In the rows, zero is written as 128.
One turn moves each row of this set onto another row. After a few examples, where does it send each row asked below?
Muk: [143 156 128 144 162 138 124 162 123 121 113 120 112 139 121 114 152 138
 113 129 137 136 136 119  88 129 135 126 116 128 129 139 113 126 147  99
 159 111 149 109 128 132 123 141 133 113  96 139 152 125 110]
segev: [149 120 117  98 122 111 128 153 139 136 132 132 122 157 113 131 126 126
 131 145 109 174 131 123 116 147 114  96 120 115 133 110 135 128 116  62
 127 122 112  92 136 138 150 149 136 128 114 152 141 129 114]
vapa: [123 131 142 145 107 133 153 129 133 150 169 110 147 149 145 129 135 113
 123 144 102 123 160 119 143 110 137 131 120 167 137 156 129 119 137 104
 127 118 121 114 135 135 137 102 137 134 102 121 144 139 159]
pek: [136 109 110 128  78 124 145 125 149 147 127 138 182 124 135 129 151 131
 125 124 128 110 144 137 122  93 131 137 101 138 124 107 113 152 124 125
 126 137 123 127 155 141 139 100 117 119 125 147 161 140  91]
pira: [128 105 140 134  87 127 150 104 151 113 137 144 162 137 128 122 145 145
 129 113 138  96 144 145 115  82 150 135 114 122 119 111 101 138 108 125
 149 127 121 141 148 143 131 115 125 116 124 122 160 147 113]
ramat: [143 117 125 133 154 136 133 149 127 134 109 138 110 146 118 120 166 136
 122 130 117 140 142 123  98 139 137  94 110 124 144 125 135 132 173 113
 158 123 137  88 130 119 154 109 135 124  82 132 143 130 100]
dop: [103 144 168 142  83 114 121 152 146 104 146 122 144 129 144 117 124 146
 130 106 150 141 111 156 148 126 132 123 124 160 137 131 113 132 147  94
 128 133 116 144 154 151 121 101 145 133 127 128 137 132 150]
vifif: [124 121 121 156 113 129 135 137 151 137 141 122 155 143 151 120 122 117
 116 137  98 144 120 127 135 111  63 109 112 160 130 130 134 136 147 103
  98 125 123 112 147 138 141 113 129 132 101 132 137 104 132]
Nesu: [124 118 191 149 126 125 125 111 146 123 162 123 123 145 147 128 137 129
 146 122 133 136 124 154 136  93 105 113 120 149 133 140 111 113 125 101
 135 107 133 126 146 139 136 129 142 143 102 106 146 106 149]
mev: [134 107 132  99 145 123 135 132 161 139 139 138  79 141 123 112 125 110
 140 125 119 170 120 131 112 114 118 105 116 112 134 111 123 142 127  84
 184 115 123 109 134 130 127 137 121 122  99 143 138 123 140]
Kala: [140 117 132 102 136 123 131 137 155 133 136 133  78 142 125 125 117 122
 131 130 116 175 129 136 114 119 109 124 120 115 124 120 115 124 142  73
 193 115 127 117 140 129 139 131 121 132 104 137 154 137 144]
nel: [124 116 115 171 140 126 134 139 147 134 120 118 111 136 114 121 165 121
 128 138 113 181 132 135 103 135 141  89 127  99 122 133 119 137 140 129
 170 146 131 113 143 148 141 106 121 127  99 129 125 108 102]
kozaz: [132 105 138 149 110 135 129  93 123 138 146 113 103 133 123 120 151 118
 129  96 114 131 128 141 126 104  84 121 106 153 138 119 121 135 124  95
 128 142 112 126 159 113 146 100 144 131 111 126 136 119 155]
nes: [120 137 127 136  85 108 119 146 123 122  93 125 118 144 119 132 147  98
 111 150 131 152 148 145 125 158 145 139 114 134 132 107 109 137 115 117
 142 123 118 134 135 157 147 137 141 123 146 144 127 149  86]
Rif: [121 114 130 153 110 138 118 101 130 144 142  89 152 144 121 132 116 137
 158 152 116 130 121 140 128 117 102  94 117 137 119 141 128 132 129  88
 108  97 147 130 140 134 147 119 140 109 125 127 145 116 125]
san: [112 123 137 146 100 126 139 130 149 136 127 119 140 137 138 118 105 152
 124 127 141  95 124 134 136 141 133 112 108 182 137 130 156 144 143  92
 128 124 128 116 144 145 136 105 143 138 127 135 142 167 150]
til: [120 121 137 145  98 118 126 140 148 124 108 154  89 135 130 130 142  85
 139 137 131 163 117 142 118 137 143 135 119 132 139 111 120 141 140 161
 170 126 126 134 145 149 140 109 106 132 121 136 123 138  93]
Redod: [141 124 118 173 131 123 129 160 149 123 120 114 116 131 111 102 151 140
 119 142 109 157 128 144 104 131 137 118 148 122  99 153 129 114 145 114
 180 139 122 106 150 134 126 140 124 111 104 125 142 122 125]
lezom: [133  93 131 138  73 129 125 127 157 131 139 160 167 143 134 120 141 134
 116 123 139 113 132 135 116  71 110 134 116 124 112 116 119 128 135 120
 137 127 137 122 147 135 143 112 132 131 130 110 161 146  91]
Zekeg: [129 116 129 136  90 126 143 137 153 130 135 153 185 141 146 131 128 136
 138 129 128  95 141 136 122  75 142 131 119 124 115 125 121 141 130 135
 129 121 122 131 143 151 136 125 122 125 122 131 167 140  91]
Nazak: [100 131 120 143  95 132 101 117 140 141 149 109 129 103 137 118 115 125
 149 122 165 134 111 144 117 120 124 117 114 155 128 134 152 144 136 110
 125 130 144 135 146 139 113 104 143 140 138 124 140 138 137]
Bato: [128 102 128 129  87 122 124 117 161 126 128 148 172 136 134 118 145 145
 129 107 139 107 123 148 109  87 113 129 105 126 117  98 100 148 116 121
 134 128 139 134 159 138 131 113 128 115 123 130 143 123  86]
mado: [111 146 135 123 120 107 124 142 140 114  89 131 119 134 144 103 140 120
 119 141 141 124 123 152 101 145 116 142 105 132 124  87 122 140 133 110
 173  96 128 117 127 142 128 163 133 129 128 142 145 137 102]
vepar: [122 141 131 140  80 103 140 135 139 116 116 132 109 123 134  91 154 125
 134 146 121 132 129 153 106 132 151 139 137 120 109 116 141 140 140 117
 188 103 104 120 144 113 131 145 106 129 131 120 122 140 122]
vusim: [ 95 121 145 138  93 141 122 105 140 138 139 132 127 138 131 102 127 110
 137 108 143 113 132 136 151 127 133 101 114 144 136 133 154 142 124 103
 134 156 112 118 149 144 144  87 158 143 139 121 104 143 133]
nagel: [165 112 148 148 129 120 127 168 137 125 105 132 116 139 117 122 159 142
 110 121 108 142 154 149 137 135 139  92 126 127 116 145 132 133 158 110
 153 149 102 105 132 127 161 154 150 120 104 138 138 121 116]
dero: [165 131 130 112 118 106 144 148 150 137 126 133  95 145 140 114 109 115
 138 147 102 177 157 129 123 132 158 120 140 126 128 137 127 137 121  93
 149 134 110 111 160 144 154 122 108 122 105 147 126 124 138]
kezaf: [140  97 144 132  89 129 153 122 163 128 129 155 164 133 148 112 149 122
 117 108 141 118 143 143 128  84 129 145 111 133 131 103 106 133 123 141
 144 149 119 122 149 147 139  96 123 133 116 125 165 142 110]
Pimot: [147 127 142 131  81 114 142 164 142 105 116 151 136 150 135 112 136 124
 133 128 119 135 129 145 133 158 148 115 131 116 126 113 148 137 144 139
 139 114  91 113 118 118 145 155 127 136 128 126 112 139  99]
suk: [123 139 144 136 130 138 150 118 118 135 140  99 147 148 144 117 128 119
 168 113 102 121 132 140 142 125 132 122 115 142 151 129 106 136 128 115
 116 127 109 133 150 140 142  89 130 100  99 153 140 107 144]
sidaf: [ 83 138 150 148  99 120 131 132 149 120 129 151 138 132 137 117 134 136
 147 128 130 118  93 142 140 113 100  98 119 155 137 128 151 141 156  88
 134 131 108 114 177 148 142  92 118 150 117 129 134 132 124]
vugo: [152 118 112 104 136 119 124 163 142 133 132 127 114 153 123 142  99 125
 135 134 117 171 138 134 116 146 113 109 125 112 134 122 129 121 121  74
 125 113 117 107 133 146 137 156 142 131 115 137 140 131 106]
Gozis: [ 91 158 144 120 111 146 135 121 130 104 126 128 154 117 143 114 125 113
 139 129 157 132 119 135 152 126 119  97 103 137 152 124 133 145 150 102
 108 133 117 131 132 156 132  89 134 133 123 136 150 129 130]
rugo: [150 140 138 157 137 130 122 150 125 132 111 113 110 136 110 137 163 123
 106 121 133 161 159 134 125 132 146  97 110 110 121 145 104 149 123 106
 147 142 127 133 121 147 147 150 149 127 118 145 131 114 106]
sefor: [154 129 121 111 118 117 151 147 140 129 135 126  91 135 124 123 117 107
 140 145 110 180 156 130 126 123 163 111 141 111 139 143 119 142 121  85
 143 120 101 127 152 145 136 125 104 111 110 134 123 128 132]
rup: [131 110 129 127  95 138 132 137 139 115 114 158 106 145 109 137 143 111
 128 134 133 140 111 129 117 148 117 113 104 123 140 100 145 138 164 136
 161 103 121 114 107 114 147 130 122 141 124 130 145 165  97]

Pimot moves to rup
suk moves to Rif
vusim moves to Gozis
And these:
pira moves to Zekeg
Muk moves to Redod
sefor moves to vugo

